In the rows, zero is written as 128.
A state moves one step at a time under one of 7 hidden systems, and each row is a state written as 22 numbers. Each run below is a few steps of one system.
seq 1, U:
[[162 177 151 149  92 122  75 128  87 100  87 128  79 145 128 123 124 116
  131 162 176 144]
 [120 135 165  89  76 183 141 128 124  99  85 149 110 111 113 124 117 112
  137  99  54 131]
 [143 103 126 127 173 174 147 133 151 145 169 155 140 145  84  96 132  70
  127 142 132 185]
 [157 129 108 160 188 137 123 131 109 146  92 156 102 114 224 137 125 115
  111 132 149 147]
 [142 105 110  65  97 102 126 122  83 108 120 189  65 145 121 165 114 124
  119 148 143  86]
 [145 140 172 177  70 139 109  98 112 105 121 130 108 170  97  76 107  94
  117 146 116 154]
 [114 152 143 109 170 208 158 137 149  88  90 123 134 103 148 109 117  98
  116 144  78 132]
 [159 100 114 116 187 127 193 129 103 136 183 177 109 137 130 149 133 113
  115 116 137 176]
 [150  75 119 157 143  88 117 105  85 154  86 144  98 153 180 102 116 115
  133 172 137 107]
 [113 175 122  97 104 147 121 127  97  76  86 128  83 165 102 137  87 139
  128 168 147 106]
 [118 132 173 140 100 171 158  86 119 104 151 140 121 153 108  92 119 141
  116 103  58 176]]
seq 2, J:
[[142  88 133 176  72 118 153 137 100 127 151 155 150 175  81 110 103  86
  109 133 108 168]
 [ 85 152 101 140 167 146 161 133 161 123  88 119 125 169 205 102 112  89
  130 165 116 123]
 [149 139 128  96 165 144 163  98 120 111 182 178  72 126 110 151  91 141
   85 105 144 116]
 [139  65 140 167 105  90 148 106  69 110 143 133 150 157 130 105 137 129
  101 175  91 134]
 [ 95 181 133 107 156 125 174 145 130  84  93  81 112 159 148 120 131 110
  167 176 136 115]
 [131 130 150 127 134 163 182  98 115 133 161 143 101 143  76 127  78 170
  128  62 104 157]
 [ 99  62  93 144 156 132 127 112 104 147 140 119 178 171 124  96 145 150
  120 187 106 153]
 [123 187 126 110 187 114 134 116 109 108 118 100  87 143 177 139 151 162
  151 151 174 135]
 [146  97 163  97 102 136 134  90  75 116 128 134 104 108  68 133 112 193
  138  97  86 118]
 [103 112 124 138 119 140 105 145 114 131 117  86 184 164  86  94 171 121
  163 181 123 184]
 [120 177 135 116 184 166 130 122 146 154  97 110  95 114 175 124 137 153
  172  88 137 159]]
seq 3, B, 11 rows:
[[158 122 142 143  89  92  67 107 159 149 187 140 133 107  79 127 146 115
  103 114 173 100]
 [128 159 141 189  91 101 106 154 138 107  96  89 175  91 188 138 154 117
  106 132 121 116]
 [107 167 129  85 101 117 152 166 192 126 138 124 138  90 105 164 134 100
  144  74 135  88]
 [146 106 122 201 110 103 115 126 169 190 159 135 159 123 111 111 101 103
  117  74 151 127]
 [ 90 152  76 147 132 119 101 147 170 124 117 117 168 121 190 149 128 123
   83 158 150  78]
 [137 175 152 118  92  85 143 111 167 110 185 149  99 107 131 156 128 120
   97  81 146  80]
 [144  98 160 187  98 104 131 130 152 126 122  93 180  97 103  93 113  92
  113 132 102  88]
 [ 94 187  99 145 147 120 164 178 175 110 137  90 178 123 132 160 122 112
  116 129 164 123]
 [119 113 125 145 135  95 174 100 174 169 172 144 128 114 145 139  97 144
  116  54 117  81]
 [120 102 105 155 127  94  94 117 147 131 146 106 169 133  98 111 112 131
   96 179 158  64]
 [104 206 142 166 109  95 154 125 139  84 147  91 145 128 167 152 132 161
   98 117 139 117]]
seq 4, X, 11 rows:
[[151  54 130 130 132 142 149 100 113 165 164 173 124 119  71 124  85 146
  110  83 102 127]
 [101 120  88 158 143 122 103 149 123 118 126 108 183 166 146 115 158 111
  106 212 155 150]
 [121 190 147  95 149 113 154 103 129 106 112 128  58 131 187 142 125 151
  141 111 140  97]
 [159  60 160 123  90 129 136 110  94 126 142 145 138 106  39 115 105 138
  121 114  86 112]
 [ 92 154 111 169 138 146 133 166 137 123 104  79 187 164 141 108 153 106
  152 173 135 188]
 [117 147 118  84 183 140 154 101 145 152 126 147  74 115 173 147 114 162
  145  82 131 111]
 [163  56 122 127 106 111  93 109  78 134 164 156 138 124  54 129 127 147
  100 149 136 122]
 [ 97 183 132 161 104 121 106 143 122 101  80  78 151 159 179 112 164 123
  144 180 133 152]
 [131 152 159  72 136 161 155 109 148 130 118 143  75  94 116 137 113 145
  155  58 101 108]
 [159  57 125 158 119 139 110 138 101 158 162 142 178 122  64 120 135 122
  115 130 122 180]
 [ 94 172  90 134 154 123 105 151 139 135  86 104 137 147 216 137 164 120
  142 170 160 137]]
seq 5, E (11 x 22):
[[ 76 119 112 139  89 183 120 102 120 139 112 126 150 174 101 108  94 178
  124 108  73 162]
 [111 124 125  95 184 160 113  97 155 142 181 131 128 154 120  91 184 123
  137 155 131 173]
 [191 130 163 131 181 112 115 120  83 113 131 122 106  61 148 143 167 153
  125 133 148 142]
 [137  99 125  88  67 101 126 169  64 116  78 129 128 110  94 169 142 138
  160 137 119 115]
 [ 93 155 125 140  79 149 105 132 147 169  84 112 113 188 104  98 104 119
  192 101 138 162]
 [114 135 115 134 169 217  82  95 159 151 123 144 136 112 142 105 116 155
  101 108 109 153]
 [167 109 122  96 144 125  99 133 106 116 183 181 124 107 134 154 199 105
   92 154 148 165]
 [180 128 169 122 103  72 117 136  96 120  80 128  81  99 158 127 157  89
  161 140 142 102]
 [121 151 126 126  77 166 116 168 129 118  56 121 124 115  85 144  67 113
  143 106 121 106]
 [ 99 124 100 153 102 175 131 130 156 163 141 168 144 178 136 108 114  95
  117  94 108 190]
 [143 118 113 116 207 148 106  99 157 145 150 159 106 115 184 103 150  97
   98 159 146 117]]
seq 6, R, 11 rows:
[[156 111 123 140 112  87 203 150 109 126 146 181 106 126 159 171 100  94
  104  86 127 121]
 [112  78 104 149 131 105 152 120 135 143 110 137 129 182 130  91  81  87
  123 175 127  81]
 [111 186 118 159 149 157 166 112 126  79 149 131 117 168 128 127  66 137
   75 148 145 133]
 [125  85 144 109 132 118 202  93 109 100 175 163 121 129 138 130 127 141
   88 119  60 111]
 [136 102 143 142 182  86 178 124 116 109 152  88 147 147 102  96 140 102
  147 198 143 116]
 [111 158 121 156 154 115 191 134  85 104  98  89 127 143 151 150  86 193
  138 120 127 132]
 [ 89  70 106  74 120 118 160 101  99 145 152 135 127 172  71 129 114 186
  149 128 100 116]
 [112 142 148 161 157 131 112  82 113 127 156  83 145 176 107  73 155 170
  141 170 137 176]
 [124 144 145  93 172 154 135 114  95  95 113  97 129  79 144 153 158 204
  130 129  96 128]
 [144  89 146  81 107  84 135 138  89 145 142 115 127 123  67 139 181 146
  197 121 133 152]
 [103 138 129 163 131 146  86 124 118 168  64  70 148 149 132  94 136 162
  191 135 131 164]]
seq 7, G, 11 rows:
[[113 163 116 154 159  80 157 117 179 130 137 110 116 145 194 114 121 100
  122 140 162  75]
 [147 136 140 120 128 118 150 115 125  96 154 128 117  90  77 155  71 162
   86 111 138  58]
 [ 96 107 127 158  70  76 168 132 126 111 169 109 185 169 106 122 141 123
  113 147 101 124]
 [ 81 173 129 139 177 116 177 120 188 130 125  69 138 141 153 105 115 133
  154 125 132  90]
 [133 117 121 136 157 128 150 108 124 130 185 123 150  94  79 160  94 199
   90  88 134 107]
 [ 92  94 104 139 100  57 131 116 118 138 160 104 176 164 142 126 171 163
  128 161 119 112]
 [ 96 194 148 122 148 114 126 110 159 124 106  56 117 126 125 114 128 171
  172 122 154  89]
 [116 118 143 134 107 149 124 113 126 131 158 106 177  87  63 145 124 199
  112  78  90 138]
 [ 81 104 101 128 127  95 112 137 158 168 153  95 193 146 145 121 200 138
  157 143 125 144]
 [130 179 131 132 163 119  90 117 155 159 112  90 111  88 150 140 130 177
  156  87 176 101]
 [130 102 126 119  64 130  68 119 114 139 137 134 160  87  75 159 139 183
  107  98 111 113]]
seq 8, R:
[[ 88 186  97 136 144 137 127 140 138  90 162 105 167 168 132 139 159 139
  104 179 161 167]
 [138 133 166 102 145 113 160  80 124 134 143 136  80  99 167 133 141 170
  140  73  93 104]
 [158  66 135 129 130 106 110 143  98 136 128 101 167 103  39 114 132 126
  145 169 142 111]
 [ 77 197 113 157  96 124 137 152 123 116  96  87 154 171 175 146 142 157
  149 122 136 175]
 [112 105 128  66 148 159 122  87 155 169 137 149  93 112  97 124 113 168
  151  72 109  93]
 [163 105 140 177 121 119  74 124 102 137 166 122 169 121  83 110 161 126
  107 155 163 182]
 [ 98 176 126 104 121 126 116 141 132 101  78 108 128 103 220 152 170 146
  136 141 111 110]
 [159 120 152  80 110 120 126 134 139 153 139 142  87 106  42 136 111 114
  172  74 151 107]
 [125 105 120 211  91 139  91 141 122 163 103 110 189 141 136 104 127 121
  119 127 114 176]
 [ 85 175  83  67 157 159 108 141 178 123 127 145 116 123 170 159 147 127
  114 136 152 103]
 [194 117 173 145 102  97 111 100 115 149 164 169  77 103 107 129 126 112
  119  77 148 132]]
seq 9, B, 11 rows:
[[111 127  67 127 202 146 101 142 133 155  92 120 142 114 172 144 114 153
  122 156 169 108]
 [130 137 118  95  79  91 123 102 100 114 168 182  79 141 132 177 124 168
   93 100 142 104]
 [127 108 178 149  74 113  95 100 124 117 104  98 135 139 111  68 151 107
  151 159  92 110]
 [127 197 139 136 159 182 131 170 148  96 112  86 155  93 106 142 136 120
  135 128 143 169]
 [133  80 109 116 140 123 179 137 132 177 164 168 142 106 142 161 135 134
  129  53  97 149]
 [131  83  89 122 147  87  81 123 128 172 116 131 122 154 126 115 131 113
  147 179 187  89]
 [125 207 134 158  90 137  99 113 105  87  97 130  92 134 171 155  99 165
   91 122 149 124]
 [107 110 167  89  68 152 144 116 154 105 145 139 145 114  92 110 148 105
  122 112  50 115]
 [159 131 144 163 178 130 127 151 151 148 152  98 162 116  99  96 161  75
  154 146 168 179]
 [133 121  89 135 171 127 160 157 113 146  93 144 128  91 197 180 104 153
  115  97 129 115]
 [110  93  99  81  75  87 121 114 127 143 150 171  95 174  90 143 108 124
  130 130 149  81]]
seq 10, X, 11 rows:
[[125 120 160 151 132 124 121 116 145 118 148  98 187  76 164 118 194 142
  107 127  80 134]
 [145 151 132  91 149  93 141 173 155 135 139 100 141  70 104 168 165 112
  170 104 171 107]
 [139 108 116 187  88  83 114 135 119 192 115 115 145 121 125 146  98 164
  148  58 150 126]
 [ 64 142  79 116  87 147  71 132 185 150 127 124 168 146 120 132 126 142
  111 124 137  93]
 [135 189 154 145 119 124 112  91 171 119 203 140 111 122 142 128 157 135
   94  87 153 146]
 [160  93 162 133 126  98 131 131 144 118 145 119 168  41 140 132 168 110
  101 121  91  82]
 [133 160 119 142 109  83 147 196 149 135 123  96 161 109 102 165 132  91
  158 110 182 122]
 [102 128 107 174  99 109 140 117 162 189 113 129 133 144 162 130  80 151
  137  50 123 102]
 [ 97 128  91 118 117 145  94 112 184 133 185 147 162 138  88 127 115 129
   75 135 145  89]
 [138 175 156 177 128  87 142 108 144  99 187 116 143 122 179 126 164 124
   82 131 141 137]
 [139 114 160 103 128  87 170 140 150 107 121 102 141  60 124 139 135 112
  135 116  99  48]]
seq 11, G (11 x 22):
[[ 93 121 128  85 158 123 183 131 137 102  92  93 129 121 119 126 101 144
  154 153 100  56]
 [121 136 126 158 126 115 171 125 116 138 183 111 148 164  57 136  96 170
  132  94 152 171]
 [ 76 100 109 143 151 125 142  87 133 140 126 108 160 157 188 100 137 177
  116 150  80 109]
 [121 164 128  77 177 119 126 115 126 111 162  96 113 125  82 143 151 175
  150 149 182 117]
 [141 108 170 167  92  97 132  95  80 131 131  99 148 109 129 122 147 195
  134  95  85 145]
 [ 72 117 106  82 140 140 116 153 144 139  92  76 173 136 102 118 165 146
  188 165 118 120]
 [129 176 132 157 137 142 111 121 136 166 149 112 125 124 128 141 132 184
  148  54 159 187]
 [114  69 108  96 125 145  67 101 124 161 114 142 147  99 140 123 161 171
  118 132  93 103]
 [140 180 129 117 109 107  66 151 130 130 132 107 126 127 112 139 191 119
  161 146 196 158]
 [142 139 169 142  82 150 100 122 133 137  77 124 124  67 160 131 132 143
  137  64  76 120]
 [122  98  98  94 113 161  87 171 157 156 130 139 167 112  66 135 156  87
  142 136 144 143]]
seq 12, E, 11 rows:
[[141 160 113 154 160 159  84 156 168 158 105 129 148  90 188 130 164  91
  124 117 154 163]
 [159 118 102  90 115 120 103 145 121 143 131 200  92  85 164 189 137 116
   95  91 150 102]
 [155 111 135 145  53  92  78 130 128 137 115 162 104 144 110 114 117  66
  118 144 157  94]
 [112 194 145 159  94 169 114 137 178  95  88 123 127 122 168 109 104  77
  100 125 111 110]
 [138 119 127 115 137 161 174 143 172 125 170 186 130 102 131 144 111  71
   85  80 103 132]
 [167  81 110 170 164  81 150 144 133 151 146 156 138 130 162 118 125  60
  107 158 160 115]
 [119 168  99 141 131 103 154 141 121  91  99 131 106 137 182 161  83 119
   92 156 156  70]
 [112 127 139 131  81 124 184 105 129 104 156 157 106 170  91 125  65 122
   95 106  97 101]
 [111 111 146 170 168 138 173 109 160 119 153 102 169 156 116  66 117  90
  120 168 101 132]
 [123 155 115 134 213 126 203 143 126  99 150 110 144 109 167 156 126 143
  107 136 134 135]
 [138  67 116 115 137  68 193 120  74 138 154 140 120 141 106 157 103 167
  135 123 126 105]]
seq 13, J, 11 rows:
[[117 121 116 146  71  80 142 123 164 179 139 154 106 171 123 124  88  93
  145  81 150  98]
 [113 145 107 176 124 160  91 115 161 117 116 132 143 135 137 108  66 121
   62 154 138  81]
 [115 168 126 126 119 116 160 130 151  78 188 151 145 112 178 163 158 114
   59 126 117 120]
 [152  90 168 132 137  66 185 114 149 128 166 117 132 104 115 106 134  97
  136 123 112  73]
 [128 139 111 181 142 106 173 167 117 116 106  88 165 136  90 140  69 124
  128 143 161 115]
 [ 59 155  87 138  96 118 172 120 150 142 143 131 139 186 162 152  97 173
  120  86 115 127]
 [103 119 126 125 159 126 111  65 169 140 185 119 135 148 107  85 123 159
  106 143 133  80]
 [150 155 150 172 163 110 135 121 100  80 149  84 161  86 141 140 144 170
   88 157 138 131]
 [104 121 137  92 108  78 189 150 119 117 132  90 155 109 119 161 161 165
  174 104  97 108]
 [110 123 129 153 129 118 120 121 151 181 136  79 150 157  48  97  97 156
  185 104 165 133]
 [ 91 152  90 171 149 172  91 119 133 151 108 101 169 128 159 141 108 203
  104 112 132 149]]
seq 14, U (11 x 22):
[[ 97  57 100 112 101  80 160 146 134 153 131 143 167 141 164 134 163  97
  137 144  90 106]
 [124 183 118 152 157 103 118 119 162 143 139  98  98 160 110 118  89 123
  144 132 213 101]
 [121 127 134 158  90 146 127 108 105 105 113 130 151  89 140 151  95 194
   79  92  76 110]
 [ 89 110 118  88 117 102 148 134 163 115 184 121 170 159  97 117 188  95
  131 173 121 128]
 [154 173 165 188 179 112 140 117 148 148 122  81 120  98 158 108 118 136
  149  91 158 132]
 [116  72  91  93 115 119 146 158  91 130 101 134 158  94 107 183 111 172
  121 123 102  85]
 [ 93 150 109 157  82  86 120 123 147 153 170 119 143 214 114 108 147 120
  149 135 161 165]
 [115 163 152 137 157 164  93  94 166 132  90  88 124  77 155 105 108 168
  127 102 113  78]
 [137 111 114  93 126 123 143 160 100 101 179 135 167  99  70 182 166 152
  105 132 130 153]
 [125 121 145 170 102  73 130 128 150 177 122 102 141 150 176  98 174  97
  180 111 127 149]
 [120 145 106  96 156 151 104 143 149 142  82 107 117  89  86 148  77 151
  146 115 165  65]]

Name the system that made each run.
seq 15:
[[137 156 171 177  81  78 163 123 113 111 102  90 114 127 127 124  84 141
  145 101 123  87]
 [ 70 122 111 117 115 168 157 138 158 115 125 102 180 144  64 119  85 142
  120 132  91 105]]

G
seq 16 (2 x 22):
[[123 105 131 140 171  99 152 114 142 112 155 120 162 119 199 107 182 108
  101 179 106 115]
 [160 153 147 103 157  87 160 145 117  97 122 106  95  89  99 155 109 122
  149 137 177  72]]

X
seq 17:
[[108 143 113 108 135 112 138  90  82 131 138 147  78 181 181 147 137 189
  132 126 133 156]
 [141 107 166  94 141 146  99  73  88 114 115 113  89 137  80  80 140 163
  159 164 109 122]]

G
seq 18, 2 rows:
[[160 167 163 119 156 138 138 147  93  90  66  97  88 118 122 116 122 101
  173 170 149 135]
 [123 121 131 108  90 174 166 140  93 129 110 164 112 146  94 147 101 140
  144  79  83 182]]

J
seq 19 (2 x 22):
[[188 139 170  95 123 147  83 126 122 139 114 159  67  88  99 127 148  87
  155 107 151 141]
 [157 111 135 159  89 156  91 174 108 139  64 141 150  98 146 128 134  75
  134 126 113 168]]

R
seq 20, 2 rows:
[[108 131  68 121 151 124 127 144 185 161 151 176 129 137 175 152 111  91
   91 115 164  93]
 [167 138 134 169 109  94 108 100 130 128 163 173  88 134 151 126  89 102
   69 125 167  87]]

R
seq 21, 2 rows:
[[135 157 146  74 148 143 127 112 121  94 116 112  83 109  67 132  92 153
  140 145 152  68]
 [132 109 149 189  85 128 157 114  83 120 151 119 164 155  89 115 112 160
  113 108  89 190]]

B
seq 22, 2 rows:
[[151 149 108 127 121  61 117 151 113 136 128 132  96 160 130 148 137  93
  153 151 213 120]
 [117 156 147 167  79 154 125 109 125 121  63 131 104 127 170 119  67 144
  116  87  87 101]]

B
seq 23, 2 rows:
[[102 133 117 145  65 156 133 144  91 102 113 121 163 148  71 148  90 166
  107 122  96 154]
 [ 77 136 129 110 143 138 148 109 173 152 168 112 146 173 139  91 182 124
  164 123 105 175]]

B
seq 24, 2 rows:
[[151 120 153 109 110 100 132 121 142  76 155 139 129  85 121 132 133  94
   79 161 118  50]
 [145 164 168 179  95  88 192 163 130  93 129  95 148 128 110 131 114  83
  134 117 130 139]]

X
seq 25, 2 rows:
[[111 161 138 114  85 155 151 147 139 135  81 135 110 105 158 160 108 141
  151  45  86 130]
 [122  73 102 105 122 151  93 119 165 175 174 165 145 146  60 106 131  97
  123 128 139 128]]

J
seq 26:
[[148 178 155  76 101 139 124 166 135 112 108 142  93  87 135 162 166  92
  160  94 135 145]
 [174  76 138 140 103 145 121 141 130 183 129 170 124 104  81 122 107  82
  143  72 120 150]]

U
seq 27 (2 x 22):
[[ 50 175 107 119  86 153  86 112 171 129 101 100 145 164 158 119 133 162
  134 124 106 109]
 [132 160 161 108 146 160  98  99 183 131 189 124 127  93  82 113 158 142
  122  93 138 139]]

G
seq 28 (2 x 22):
[[161 118 109 179 194 136 115 147 103 128  94 128 135 116 183 119 122 100
  105 183 157 146]
 [120 144 107  71 102 105 159 137  90 101 104 176  63 153 168 179 113 133
  130 124 133 105]]

U
seq 29:
[[ 67 151 103 139 116 129 173 131 138 122 146  89 172 158  92 149  93 195
  127 102 118 127]
 [ 75 121 117 129 149 116 138  78 166 157 186 107 157 164 131 103 144 185
  127 112 112 122]]

G
seq 30:
[[128 116 152  56 144 128 105 117 109  93 126 106 119 112  90 109 190 134
  158 194 123 111]
 [173 145 170 157 126 124 142 141  68 129 110 106 115 108 102 140 135 160
  164  93 137 196]]

B
seq 31 (2 x 22):
[[113 169 133 109 120 154 130 175 138  70 106 104 171  89 145 153 175  99
  112 163 110 138]
 [140 138 141 106 126  98 177 144 158 167 139 142  95 116 139 145 139  97
  182  49 132 133]]

R
seq 32:
[[113 125 155 116 144 160 169  84 103 111 142 132 103 180 131  85 142 136
  146 142  74 181]
 [155  96 145 106 220 164 158 119  91 112 126 117 125 104 111 105 144 136
  142 170 112 158]]

R
seq 33:
[[ 93 156 138 145 137 126 133 133 150 129  55  71 137 139 193  93 135 119
  174 153 111 110]
 [135 162 122  95 143 178 131 131 152 120 157 151 110  98  58 161  83 149
  107  77 149 120]]

B
seq 34:
[[135 115 145 114  60 112  98 155  96  90 111 114 174  87 115 154 183 130
  114 153  97 126]
 [121 172 150 117 101 109 138 166 159 149 117  96 131 122 119 132 171  99
  200  82 144 161]]

B
